Each row is where one point has got to under a steady rotation. How many ticks took it there?
The counts run from 0 to 271.
[-19  -5   8 -16   3   6  10 -15  41  -5 -32  20   3  -1  27  51 -46   8
  -7 -26 -11  10 -29  22  26  13  13  24   5   3 -10   6  26  12  12  12
  -5 -39  -5 -31   6  -5  26   9 -35] : 43
[  0  17  22 -25  -2   6   7 -20   5 -23 -17  11  18 -26 -52  22 -56  17
   4   3  -4  23 -30  -3  24   4  32  -4   0  37   0  26  -9 -28  13 -36
  23 -44   9 -29 -20   7   5 -13  -1] : 52
[-17   7  35 -41  45  -5   8 -10   0   6   7   7  24  -9 -32  48   0  12
  12 -15 -23 -26 -28  13 -20  32   8  39   7  25 -25 -21  -2   3 -28 -10
  -8  -4  31  -1 -20 -26  15  10  -8] : 265
[-19 -26  22  -8  15   6  -5 -37   9  25  18 -15  33  16  33  61  -4  27
 -32  -9 -37  -1  20  36 -28  32  -6  36  26   9  21  -4   8 -11 -31  20
   9 -24  -2  -6  -8 -16  12   5 -17] : 93
[  4  12  11 -46  11  15 -57 -39   0   7  14  -1  39   2 -42   9 -11  46
  10  34 -10  -5   5   6  -9 -19 -14  40  17  15   5   7 -16 -13  -6  -5
 -25 -32   7 -16  21   0  21 -14   2] : 1
[ 14  15  36  13  32 -15 -32 -25  14  21  23 -12  43  -5 -29   8   5  33
  18   7 -10 -44  -3  -6 -17  -3   2   5  -6   2  -3 -39  -3 -30   2 -30
 -32 -35 -13   9 -19 -26 -19 -10  -7] : 190
[ -7 -16  -7  18  39  17 -22 -20  60  27  -1   1  12  11  16  21 -10 -16
 -12  12   4 -39   8  -3  17  -5 -24  20  21 -12   9 -20  44 -11  20   8
 -13 -34  13  -1  -3  -8  43 -23 -39] : 205
[-19  -3   5  -7  -5  -1  -8 -39  29 -12 -12   5   0  -4   8  25 -46  36
 -13 -20  -6   0 -17 -15  30 -37  -4  28  -5   2 -25 -21  34   8  21  -8
 -28 -25 -27 -29   7   0  22  -4 -39] : 223
[ 42   1 -12 -17  19  -7 -12  -7  22  -1  -7 -19  35   8  13  43  -2   8
 -22   5  12   7  15 -20  25 -13 -23  29  23 -20  17 -55  32 -42 -34 -19
  -1 -10  38  11   1 -16   2   1 -30] : 105
[-30  -8   4   1  -6  13   1 -32   5 -50 -13   7   8   7 -43  45 -48   3
 -27 -13  22   6  -5  -8  29  -7  -6 -13 -29 -17 -11   3 -11 -23   9 -21
   8 -22 -12 -23  10   7  -2 -48 -38] : 227
[ 14   4  29  10 -17  33 -23 -12  20   3 -24 -14   8  -9  36   7 -17  42
   6 -23 -12  -3  23   8  32 -26   4   9  33  -2  10   6  14 -53  11   2
  -3 -65 -25 -18  20  -8  -9  -2  -7] : 118
[ -7   1  -1 -24  -4 -47  19  -3  30 -10  -7  -1 -17 -43 -23  31 -14 -16
 -16 -16 -42  -2 -10  36 -15 -13  22  19   3 -13  14   3 -18 -33   5 -23
  -9 -40 -19 -23 -40  28  19 -29 -15] : 151
[-10 -16  23  -1  32  -9 -19 -16  57  31  -9 -15  26  -6  33  33   9   2
  -4 -19 -16 -44   5  21  -1  26 -20  18  12 -36  -8 -12  17  -9  -4   0
 -24 -34 -26 -14  12 -19  16  14 -18] : 199
[ 20 -20 -15 -45  22  -4  10  11  25  17  19   3  -1 -19  -7  20  15  30
  -6  32  13 -40   9  31 -18   3   3  43  46  -7  -3 -25 -12 -20 -11 -11
  38  -2  15  19  -4 -21  32   6 -15] : 81
[ 36   3 -27 -35  17   6  -7 -15  36 -22 -15  -2  15 -46 -44  13 -39  18
 -13  36  26 -26 -22   8 -11 -15  24   5  -3 -16 -22 -14 -16 -10  18 -31
   8 -29 -12   3  21  -3  11  -6  -2] : 238
[ -8  -3  23   0  -8  -6  -6 -45  12  -4  29   2  11  11   6  49  -6   7
  -4   1 -34  14  28  41  -6  19  -6  19   3  -1  54 -21 -35 -37 -34   0
  20  -7  21  -7 -16 -12   5 -24 -10] : 95
[-19   0  11  -1  17  -7  16   6  29  -9 -13  27  -6 -19  33  57 -55   5
  12 -26   3   6   2  10  38   9 -28  25   1 -19 -15   7  30 -28   1  -8
  25 -35  -5   5  -9 -32  -2   2 -20] : 37
[-20 -16  30  -6  24   5  18 -15  -2 -22   9   4 -28 -25 -16  27 -21   2
   1   0   5 -13  13  55 -33  10  28  13 -14 -13  13   2 -45 -34 -21  -1
  -5 -31 -29  -4  20 -10  29 -34 -15] : 251
[-11 -18  14 -16  26 -17  -8  11  24  24  11 -15  59  -6   6  24  -1   5
   4  -4  -7 -20  21  12  -1  20 -43  14   1 -33  -5   5  -1 -58  -8 -14
   9 -30 -30  19  -1 -38 -15   7  -1] : 193
[ 13  -6   2  32  -3  25 -33   7  13 -47 -14  -3   5  13  -4  25 -15  18
  -5  -9  24 -33   8 -10  36  -2   0 -24  -6 -26  -5 -17 -23 -41   6 -29
  20 -47   6  -5 -16 -23 -24 -30 -35] : 121
[ -3   5  43 -51   6 -18   6 -26  25  -9  24   1   0  -7  -5  30  -5   4
  20  19  10  18  20  38   3  19 -27  44   3  14  20 -38 -20 -30  -8   7
  21   2  27   3  -5 -21  37 -10  -4] : 269
[-12  -1  20  18  12  -6   7 -35   3  19  10 -32  45 -12   3  23 -23  52
  -4 -15 -27 -27  22  11   4   0  -3  13   4 -25  -9 -25  -5 -39 -14 -22
 -35  -5 -38  -1  38 -39 -10  23 -14] : 11
[-11 -16  20  -1  -3  -3  -1 -39  16   4  25   4  19  16  27  55 -13  11
 -28  -4 -28  16  30  37 -25  24  -9  30  13  -4  45  -4 -25 -31 -26   7
   7 -27   4  -6  -4 -13  13 -10 -10] : 94
[ 23  18  29  -9 -25  19 -23 -23  30 -17 -20 -23   1  -4  28  22   1  16
  -3  -7  15  25  25  14  38 -20 -18  35  23 -20  28 -32   3 -53 -25   8
   4 -26  -7 -14  18 -20  -4   1 -12] : 112
[ 11 -28 -25 -29  13 -31  25 -16  41  16 -17  -9  -8 -23  12  31 -14  -4
 -48 -12 -26 -27 -27  19 -15   2  26  19   3 -11  -7 -13  20  -4  23 -10
   9 -38 -20 -19 -18  12  13  -3 -22] : 149
[-26 -13   4 -30   1   5 -15   8 -18 -42   5 -15  39  19 -33  37  15  20
 -18 -11   1  -6   2  30 -18  -3  -6  22 -14 -20 -12   1 -47 -38 -23  -8
 -18 -22  28  -1  -2 -22 -12 -24 -36] : 177
[-11  10   1  19   1  -8  24 -26  63 -11 -13  21   4 -10   5  41 -39  38
   2 -41 -11  -3  -4  -2  43 -22 -13  50 -13 -10 -12  -4  40 -12 -12 -12
 -12  -8 -20   2  -1 -25   7  14 -14] : 217
[-34  40  39  15 -17  12  20  -3   4  14   3   0  -1 -29 -19  10  -5   4
 -13 -23   4 -10 -51  -5  26 -42  16  31  23  -4  -3 -11   3 -39  -2 -26
  13 -26 -42  -2  -5 -14  -5 -20 -38] : 135
[  5 -14   8 -18  19   6 -28  -5  26  21  11 -32  52  12 -15   0   5  14
  -3  30   5 -23   9  18  -1 -15 -36  19  12  -5  11 -20  -5 -62  12  -6
  36 -16  -2  44  23 -34   5 -16  -6] : 187
[  9 -10  20 -53 -16  -9  41   7  11  -4 -15 -14  -6 -35   7  15 -21  24
 -13  -5  33  17   2  25  23 -14  22  34  11  -2  -5 -22 -24 -54   5 -11
   8 -14 -46 -22  25   3  14  12 -16] : 62
[  8  12 -19 -41   6  17 -17 -57  31  -2 -21  -2  28   1 -28  10 -37  15
 -17  20  -7  -4 -16  15  22   3  33  -4   7  -8  -3  27   8 -14  20  -3
  13 -47 -25 -33  28  19  26 -15 -12] : 231
[ 25   5  21   1  37  -7 -50 -18  27  19  23 -18  39   0 -27   3  -2  25
   6  32   2 -45   2  -5 -33  -8 -10   9 -27   3   7 -41 -23 -30   2 -26
 -10 -30   5  19   1 -28 -18 -14   2] : 189
[ 25   0  -5 -16  -1  -2  -7 -36  28   1 -16  11  19 -11   7  20 -61  13
  -6  20   2  21 -32   6  16 -22  30  25  -3  37  12  -5  17  -9  23  -8
   6 -57   6 -24  15  14  28 -14 -31] : 50
[ -6  -7   2 -11  35 -19   7 -11  -7  12  22  17  -8 -32 -17  20 -27  11
  24  15 -36 -28  -4  39 -39  22  32  11  10  25   6   8 -29 -35   3  -8
 -14 -49   8   3  -7 -17  35 -19 -13] : 257
[  6  36  32  39  28  23 -10 -27  47   2   1   0   2 -29 -18  45 -36 -20
  14  -3  -9 -28  -5  11  -9  16   3  11  -4  -3  21   7   1 -13 -24 -10
 -20 -42  -4   2   7 -31   5 -19   3] : 27
[  2  25  26  -4   2 -12 -11 -40   3   7  21  18 -20 -22 -21   9  -6   5
 -13  13   6 -36 -35 -24  -8 -15  27   8 -25   7   1 -27   9 -20   8 -17
  26 -42 -46 -22 -38 -13 -15 -36 -40] : 140
[-20  -5  27 -34  12  -2  16  -3   0 -25 -25  -9  -6   4 -68  47  -2  -9
 -36 -15 -14  -6 -10  -4 -16 -10  12  31   3  25 -10   9  12 -15 -33  -1
 -16 -35  -7  -5 -45  21   8 -35   1] : 159
[ 19 -11  -5 -37  31  -6  30   1  13  17  23  -2 -13 -21 -22  14  22  33
   0   4   2 -41   6  31   5   5  11  32  52   0   2 -29  -2 -38 -18  -8
  37  12  11  21   8 -35  30  10 -21] : 80
[ 24  16  14  22  25 -13 -21 -30  41 -12   0  26 -20 -38   3  30 -54  -2
  39  22  -8 -32  -7  -5   0   6  -5  18 -23   4  -2 -23  16   4   8 -12
   6 -45   9   2 -25 -34   3 -13 -10] : 33
[ 20  12  44  22  -6  46 -50 -24  42 -40 -29 -24  -1  16   1  34   4  16
 -16   3  13 -44   5 -10   9   6  -3   0   6  -4   1 -40   0  13   9 -19
   0 -41   1 -20  -7 -11 -18  -8  -8] : 115
[  1   8  33  -4  23 -25 -37 -26  27   3  19  -2   6  -5  -7   5  26  -6
  29 -13  11 -51  18   6  25  17 -12   5 -24 -47   5 -59 -18 -36 -10 -21
 -18  -1  -6 -19 -13 -33 -14  -5 -18] : 196
[ 23  -4  17 -15  23  -4 -11  -5  10   4  34  13 -15 -34 -11  37   4  30
   7  21 -17 -42 -10  25 -50  -8   4  43  16   3  -1 -30 -32   7 -21 -30
  -9 -19  11  -5 -32 -26  21   3 -13] : 83
[-20 -31  -6 -29  50 -10  39  20 -12   7  10   9  17  -3 -33  34 -17   5
  -4  -9   1 -19  -6  13  -7  18   9  15  19   9 -15 -21   6 -43 -23 -14
  24  -1  26  34  -6 -35  20  -6 -45] : 260
[ -4 -34  13 -14  22   9  14   7 -17 -22   9  -1  -8  -2 -37  40   0  -1
 -27  14  36 -13   8   8 -18   4  23 -11   6  -1   9  -7 -54 -43 -17 -20
  13 -26  -6 -11   8  -1  11 -37 -35] : 71
[  7 -22  16 -64 -16  -6  19   3  13 -21  -8 -13 -20 -26 -10  14 -12  21
  -8  10  42  11  10  30  14  -2   5  10  12 -15  -1 -21 -44 -40  11 -22
  21 -18 -29 -21  22  12  22  -3 -11] : 63
